A single turn carries every row of the set below to another of its rows. Some are shown first; where does it send the rows asked next?
K215: [ 12.3  24.8 -44.0  -3.9 -19.1  12.2  22.8  -9.6   4.0 -19.4  56.9  -9.5
  -5.2 -10.1  10.4  -3.9]
K485: [ 24.6  34.2 -32.7 -13.0  -6.2  11.1   9.1 -16.7   0.5 -25.2  54.1  -5.3
 -14.3 -10.4   9.2  -2.0]
K191: [  1.2 -43.7  42.4  10.9   0.2 -28.1  30.4 -13.1   2.6  -5.3 -30.5 -10.7
  30.0  -9.4  -5.3  -7.4]
K334: [  3.5  11.1 -47.6 -37.2   1.6   1.6  -2.0   2.2   3.3  23.6  19.1 -26.0
  -6.8  -8.2  18.2  40.6]
K167: [-23.2   3.2  26.2  -3.3 -29.3  25.3  12.8 -17.9 -13.3  -9.6 -40.9  28.1
 -31.8  14.5  26.8 -33.0]
K596: [  2.1  29.2  -4.8 -28.6  33.7  -6.9 -17.6   1.4   4.3  -2.2  43.6 -24.4
  -2.2 -13.5  -2.7  11.2]
K792: [-34.0   0.1  25.8 -12.2 -28.5  30.6  -1.7 -18.7  -2.0 -10.6 -46.0  28.5
 -12.3  17.5  30.5 -24.9]
K668: [ 28.3 -15.8  13.1  20.3  -6.2  -5.5   9.6  45.6  -1.7 -15.1 -24.5  19.3
  15.0  47.8  58.6   3.0]
K829: [ 16.2  37.8 -10.0 -17.5  18.3   4.2  -8.6  -8.1   2.5 -21.0  53.2 -13.3
  -8.6 -14.8  -2.2 -11.2]
K366: [ -7.0   5.0  18.3   1.9 -18.8  26.8  -3.7  24.9  -4.0 -15.2 -34.3  31.5
 -13.4  46.4  60.2 -10.0]
K512: [ 30.7 -18.2  15.3  18.0  -8.3  -6.2  21.5  42.5   2.0  -8.3 -31.4  13.1
  -3.1  39.2  60.1  22.9]
K767: [ 18.5  23.6 -47.7 -21.1 -17.2  10.6  18.4 -16.2   4.7 -14.0  45.4 -10.7
 -14.0  -2.1  20.6  31.1]
K737: [  2.7  22.7 -16.3 -37.0  26.2  -2.3 -22.8  13.4  14.8  15.1  20.0 -28.1
  -1.6 -21.2   9.3  28.0]
K125: [  7.1  35.7  -0.9 -18.8  28.6   1.7 -21.4  13.1  20.7 -10.1  38.3 -21.7
   0.7 -27.7   1.8  -0.7]
K258: [ 27.3 -41.1  29.8  21.6   5.1 -31.4  30.6  26.2   6.8  -5.6 -27.1  -6.8
  29.0  14.7  28.7  20.7]
K711: [ -3.7  14.9 -20.6 -36.8  24.8  -5.5 -10.6   2.7   7.9   9.8  34.5 -29.4
   0.8  -6.0   7.3  41.7]
K304: [-26.0 -20.8  40.2   0.6 -16.7   0.4  20.1 -35.3  -7.4  -5.8 -36.5   6.1
   1.5  -9.9  -5.3 -33.7]
K115: [-29.2  -1.2  26.6 -24.2 -24.4  40.1   3.7 -16.8 -13.1  -9.3 -46.6  23.2
 -21.4  -0.5  27.6 -19.4]
K244: [ -7.7   6.4  23.0  -7.3 -14.1  38.0   2.5  32.1 -10.5 -18.4 -33.4  28.3
 -22.1  31.3  59.4  -4.8]
K824: [ 25.2 -15.7  18.3  14.0  -0.6   6.5  16.2  55.8  -9.1 -23.0 -16.2  15.2
   7.1  38.3  59.9   8.2]
K551: [ 38.3 -41.1  16.0  21.4  -1.7 -31.8  23.5  20.5   1.6  -9.2 -24.2  -0.8
  42.6  22.0  29.4   3.3]
K602: [  6.2   4.2  15.1   5.5 -26.7  23.0  13.2  20.7  -9.5 -10.4 -37.4  30.5
 -33.9  40.0  58.3  -4.2]
K377: [  7.1  13.5 -41.9 -34.0  -1.2   4.1   7.9  -5.9   8.0   3.8  35.8 -22.2
  -7.6  -0.4  18.6  51.9]
K534: [ 11.2 -45.6  23.3   6.8 -11.0 -25.2  25.7 -22.7   2.6  -5.8 -35.0  -5.2
  43.6  -8.2   0.4 -11.5]
K951: [ 39.0 -43.6  18.1  19.6   3.6 -23.8  33.7  32.7 -10.4 -16.7 -11.6  -4.4
  37.0  15.2  29.4   5.9]
K266: [ 18.2 -51.6  22.6   3.4  -6.7 -22.2  36.0 -16.1 -12.4  -6.8 -26.6 -10.7
  37.8 -15.5  -0.6  -8.0]
K286: [ 11.0  35.1 -14.0  -2.6   4.8   8.5   1.5   1.7  15.3 -26.4  57.5 -12.1
  -1.9 -20.9   1.5 -18.1]
K105: [-17.4 -29.4  26.9 -18.1 -20.0  10.0  21.6 -38.9 -14.0  -4.1 -42.9   2.2
   7.7 -22.8  -0.7 -22.7]
K278: [-22.0 -25.8  28.7  -9.8 -24.0   4.9  13.4 -42.8   1.9  -5.8 -48.1   8.1
  16.3  -9.4   1.3 -26.0]
K712: [  7.3  11.0 -61.5 -19.8 -21.0   6.7  19.2  -9.1  -1.2   4.3  37.4 -16.2
  -9.3  -3.8  18.5  24.1]

K512 goes to K258
K792 goes to K366
Now these:
K951 goes to K266
K711 goes to K596
K215 goes to K712

